Here are some points:
[-14  12  -2  16  32  29  31  28]
[ 21  33  23  38   8  22 -19  16]
[ 19   2 -47   2 -40  20   8  22]
[-44  12 -16   7 -22  15 -30  23]
[-11  -9 -20 -30   1 -17  43   1]
[-7  3 23 11 40 25 38 15]
[-19 -17   5 -28 -47 -14 -20  -2]
[-13 -22  -2 -16   7  -3  22  -8]
[-29  11  31  -9 -10 -47 -38 -31]
[ -1  -6 -25 -15 -36  -6  18   5]
[ 6 12 -5 13  7 16  8 18]
[18 30  5 28 12 35 28 38]
[ 44   0  31   4  14 -17  -8 -21]
[ 4 -5 12  6 38 16 16  4]
[  0   0 -14  21  -9  28 -21  12]
[  2  11 -34  -8 -18  -2 -15  18]
[-46  49  29  34   2  16   4  32]
[-32 -20 -37 -60 -59 -53 -34 -12]
[ -5 -21 -12   5  25  15  19 -10]
[  8  34   7  19  -4   2 -29  23]
[ -5  -5   0  -9 -20 -19  -6 -20]
[  3 -39 -17 -20  -8 -15 -11 -36]
Then 12 other points, each followed by its number:
[ 14 -61 -54 -54 -50 -28 -24 -35] 0
[-41  44  18  27  25  30  43  48] 1
[ 0 21 53 31 42 23 25 11] 2
[ 16 -10 -15 -16  -4 -26 -12 -22] 3
[ 13   4 -44  12   8  25  -4  21] 4
[ 11  -3  18  -6  19 -19   8 -16] 5
[  9 -33   1 -17 -17 -40 -63 -57] 6
[ 16   6  23  -2   0 -24  -2 -17] 7
[10 48 85 49 51 22 -1 20] 8
[-61   2  13  14  17  -6   9 -22] 9
[-3 33 30 33 13 27 13 28] 10
[-35 -12 -11 -16  -5 -11  40 -11] 11
Which three of these numbered points are nearest to each point below by angle, seen from the average point of the first points? Their numbers follow each, nearest first.
[42 27 22 12  9  8  3 24] > 8 10 2
[ 14  -8  -1  -9 -14 -19 -21 -21] > 6 3 0
[-11   7  11  46  35  35  11  -5] > 2 10 8
[-11  10 -33   7 -25  17  -7  21] > 4 0 1
[-48 -23  -6  -9  17 -10   9 -28] > 9 11 6
[-20 -32  -1  -3  30  13  16 -15] > 9 11 5
[  2 -65 -62 -40 -19  -7 -16 -31] > 0 3 6
[  7  -7 -37 -31 -47 -28   1  -5] > 0 3 6
[-37 -27  17 -24  27 -17 -24 -21] > 9 6 5
[  0 -14   8 -18  -7 -15 -12 -14] > 6 3 0
